Each path below is one point turned by a fixed rotation once a step. After each direction that follows a path, write how fast that rotation turns it, in degrees per step (0 if it stays still).
Each turn is a multiple of 5 degrees from 10 to 175, or 0.
Each row of a path follows its step; steps can be skipped.
Rotation 1:
step 8: [  9.2  34.0  -9.0 -31.5   0.0  -4.1   6.2  24.5  18.8 -28.3   9.7  -4.9
  26.3   9.6 -37.7  24.4  -7.7  16.2 -27.1 -18.3  -2.2  38.3  19.1  -2.0
  -3.5   7.5 -12.1  18.8  -5.6  -0.5  11.1  23.6  14.1  16.0 -51.1  20.5
  23.2 -16.5  11.0 -14.9   5.7 -23.0  -5.4   4.6  -8.4   5.3  16.1 -15.2
  -3.1  -3.9  18.5   8.1  13.2 -19.8  -0.8  23.1  21.6  18.1   7.0  14.5
  -1.3   6.9 -10.8 -23.9 -10.2 -19.7   3.1   7.1  -2.1]
step 11: [-10.3  -4.2  26.4  29.5  -3.8  27.1   0.7  -3.0  17.4 -17.5   6.2   2.9
 -14.3  -2.7 -20.5  -6.8 -10.4 -19.6 -21.4  28.9  -5.0   9.2 -19.7   8.5
  -5.6 -17.7   5.6  10.3  13.7  20.5  -0.3  -9.4 -24.6 -25.3 -21.4  -8.6
  68.1  -4.4  24.0  18.8  10.3  -4.4   5.2  12.5  17.2   4.3  -5.3 -12.8
 -29.7  18.1   4.8 -21.4 -20.4   7.7  15.6 -10.0   8.8   2.4 -13.7 -19.1
   8.4  -2.4   1.7   2.8  27.2  28.8 -27.1 -15.9  -2.8]
step 18: [  0.5   2.4 -12.7 -18.1 -12.6 -11.2 -20.1  38.3  -7.1  -7.5  -7.6   9.8
  19.2   3.3 -18.7 -20.6  29.7 -19.1 -24.9   1.2  -5.6  32.1  -6.8  50.0
   0.2 -17.4  24.7 -23.1 -10.5   3.7  10.5 -14.4   6.9  22.4  -2.8 -27.3
   1.7   0.2  12.1  -8.3  -0.2   6.7   7.0 -19.1   1.0 -21.8 -42.4   7.3
   1.6  -7.6  -3.9   8.6  -6.7 -10.7 -41.3 -12.2   7.4  -3.0  -5.7  -0.5
  -4.2 -21.0 -11.6  -8.2   2.6 -29.0 -32.4 -23.3  11.7]
step 19: [-15.3  -8.7  16.7   7.3 -20.5   4.5   3.5  34.6  25.9 -16.7  -9.5 -12.1
 -23.6  -5.6  -4.0 -22.2  24.1   9.8   3.9  21.8   5.8  13.2 -16.2  13.2
   7.5   1.7 -16.3  11.0   4.1 -34.6 -12.1   3.3 -17.4  -7.7   1.0 -21.9
  33.3  15.9  15.2  32.4 -15.9  10.3   0.8   9.2   4.1  21.1 -10.8  17.7
 -30.5 -20.4  -0.3  20.0  -6.2 -29.9 -32.0 -16.5  10.7   5.5  -0.1  18.0
  31.5   5.9 -16.7  17.3  31.8  30.7 -13.4  -7.2   4.9]
step 23: [  4.2 -20.7 -18.6   4.6 -15.9   7.5 -20.8 -29.4  -6.4 -16.7  -5.7  -2.1
  21.4  -1.6 -24.3   4.9   3.9 -23.4 -44.1  14.3   3.9  25.2 -11.8 -23.1
  12.0  11.1  11.3  -8.1   0.2 -15.5   5.4  -4.2 -23.7   5.6  -2.9 -14.2
  44.7  16.4 -12.2 -18.9   6.1   3.3  13.5   3.4 -30.2  -4.0  -6.6  17.9
  -3.3   9.2  -4.8   0.9  12.8  -5.3  -5.9  24.6  22.8  -7.3  -4.3  28.3
  27.5 -11.2   6.2  -1.5  27.2  30.9 -14.8  40.6 -24.3]
step 24: [ -9.5  -7.8 -14.8  28.4  -8.7   2.2  11.1  15.7 -40.3 -21.0  -4.9 -37.5
  -5.2  15.2 -26.9  -0.6  22.5 -20.5  -2.4  32.0  -5.6  28.0 -13.3  15.4
  27.3  10.4  -3.7  -9.2   4.7  10.9  10.2  29.0   4.3  14.2  -9.7  -1.8
  34.4 -22.0  -5.6   1.3  10.0  10.5  -0.1  -8.9 -16.0  -1.9   8.7 -22.7
   9.2  -5.8   1.0 -33.4  11.7   0.6 -13.0  15.2  19.7   6.6   5.4 -27.8
  22.9 -24.1 -37.7 -10.4 -26.8  -1.3  -1.3 -15.1 -11.0]
step 27: [ 12.2 -18.1 -25.6 -26.2   2.8 -20.2   7.0  40.0  16.9   4.6   5.8  15.1
 -27.6  -6.0 -26.6 -22.1  -1.8  13.8 -21.1  -8.8  -1.9   8.5  -2.7  31.4
 -13.5  13.4  40.1  -8.8 -32.8 -10.9  -7.5   6.3  -2.9   6.6 -22.5 -13.2
  30.0  15.6   4.6  14.6  -4.9  -7.0  30.3   0.5   9.7 -24.4 -21.6  24.4
 -31.4  11.5  -1.4   9.7   7.5   1.9 -33.2  -0.5   7.5   6.7  -9.3  -3.6
   9.7  -3.9   3.2  -8.0  44.2   3.9 -12.7  -3.6   6.5]
step 29: [-15.7  13.4  -1.5  -0.3 -14.9  24.1   4.4  -9.5  36.1 -10.2 -26.0 -13.4
   5.2  -7.8 -31.5  12.0   1.6 -17.4 -27.7 -14.0 -11.6 -16.4   4.1  15.0
  20.2  28.4   8.1  35.4  25.3 -14.4  29.9   8.4 -31.8   7.7 -28.4 -21.0
  18.4   0.2   2.4 -13.5   8.9  19.7  -1.7  33.5  -7.2  10.7  -0.5 -18.5
   3.6   6.9   8.2  26.6  10.9  -8.9  28.0  -0.6   6.2 -19.2 -15.5 -22.6
 -24.8   1.1  -2.9 -22.5  -0.9  32.8   6.5  -5.3  -4.6]
Directions:
[ 1.8  5.5 -2.3 -3.6  4.7  5.4 -1.1  4.2 -2.1 -0.3 -7.7  0.5  5.6  2.4
 -6.1  0.1 -1.4  3.3  2.3  6.3  0.7  6.2 -2.8 -0.2 -0.2  5.1 -4.9  2.2
 -2.2  1.2  0.8 -6.6 -3.6  3.6 -0.4 -3.7  1.1  2.0  4.5 -1.6  4.2  1.1
 -3.9  4.0  3.7 -4.1 12.0  2.5  0.6  4.4 -6.9 -1.7 -4.8  2.3  0.4  9.2
 -7.4 -3.0 -4.1 -4.5 -2.9 -3.2  7.0  0.5  3.6 -1.0 -3.1  3.6  0.7] | 120
[ -3.6   7.9  -1.5   0.5   1.3  -1.1  -1.7   0.9   3.2  -3.9  -2.2  -1.8
  -4.7   1.4   0.5   1.1  -3.9  -1.9   2.9  -6.9   4.4   1.4  -8.4  -4.8
  -1.1  -0.1   2.7   1.4  -0.8   1.0  -1.0   4.8  -1.8  -4.0  -3.4  -0.7
   4.2  -4.8  -1.2   0.1  -8.5   9.2 -10.7   4.1  -4.1  -4.7   2.9 -10.5
  -5.8   0.4  -3.5  -1.4   5.9   1.3   5.5   1.4  -0.4  -2.3  -3.1  -1.3
   6.8   3.4   0.1   2.2  -5.5  -4.3   0.3  -4.3  -2.7] | 85
[  0.1  -0.5  -2.8  -1.9  -2.9   4.6   4.0  -2.6   8.9   3.0   5.6  -4.5
  -8.3   2.7  -0.9   1.2  -0.9   4.1   8.5  -2.4  -6.1  -2.9   3.0  -2.5
  -3.1  -4.5  -4.7   4.5   0.1  -5.5  -2.7  -0.1   2.4   4.4   1.4  -2.8
   1.3  -0.5   4.1   3.9   1.4 -10.0   4.3  -6.9  -4.2 -10.8   4.3  -2.0
  -2.6   4.2  -1.9  -3.7   3.9   7.4  -2.1  -2.8  -2.5   0.0  -1.7   5.1
  -0.1  -2.7   4.5   3.9  -1.3  -2.6  -0.1  -1.5  -1.6] | 65
[ 6.4 -4.4 -2.0  6.7 -5.0  6.5  8.9  2.2 -5.2  5.5 -7.4  4.1 -3.0  9.1
 -0.9 -4.2 -0.8  6.2  1.1 -5.6 -2.9  1.3 -4.2  1.1  1.0  5.1 -2.0 -6.4
 -3.0 -1.1 -3.6  5.3  7.9 -2.3 -1.4 -1.9 -1.9  3.5 -2.0  6.2  2.1  7.0
  1.4 -0.1  1.5 -0.5 -1.0  2.4 -0.1  0.3 -3.6  1.3  7.1 -2.4 -6.1 -0.5
 -2.7 -1.9  3.5 -3.0 -1.2  1.0  0.5 -6.1 -3.4 -1.0 -3.0 -6.1  0.4] | 125
[  1.3   6.5   2.7   7.4  -1.1  -1.0   3.0   5.3   2.0   1.8   4.1  -2.9
   3.3  -1.6   4.7   4.7  -3.2  -1.1  -1.4  -1.3  -2.2  -0.4  -0.4  -0.9
  -1.0   3.6   2.9   7.6   5.2  -2.2  -6.4   0.0  -2.6   0.0   4.6   5.3
   0.0   3.2  -2.5   3.4   1.0   7.8   3.2   8.5  -0.1  -4.6  -5.7   8.3
  -7.6   1.8  -0.4 -10.1   1.3   0.9   0.2  -1.2  -4.5   2.7   0.6   2.0
  -3.2  -4.3  -4.0   1.9  -0.8   4.3  -8.3   7.9  -0.3] | 175
[-1.4  0.3  6.4  2.1  0.3 -2.7  7.9 -1.4 -3.5 -0.1  5.6 -2.1 -4.1 -0.5
 -4.8 -4.9  0.9 -0.1  6.6  1.7 11.3 -2.9  3.5  2.5 -1.4  5.4  1.5 -4.5
 -3.4  1.5  6.3 -5.2  2.1 -0.2 -5.7  1.7  5.1  6.7 -3.7  0.6  3.9 -0.8
  2.2  3.6 -5.4  2.8  0.5 -1.9 -1.0  8.6  4.9 -3.9  3.8  6.3  4.6 -1.8
  3.5 -2.0 -1.3 -3.1  1.2  2.2  1.2 -6.1  1.7 -6.5 -4.1  8.1 -0.9] | 25
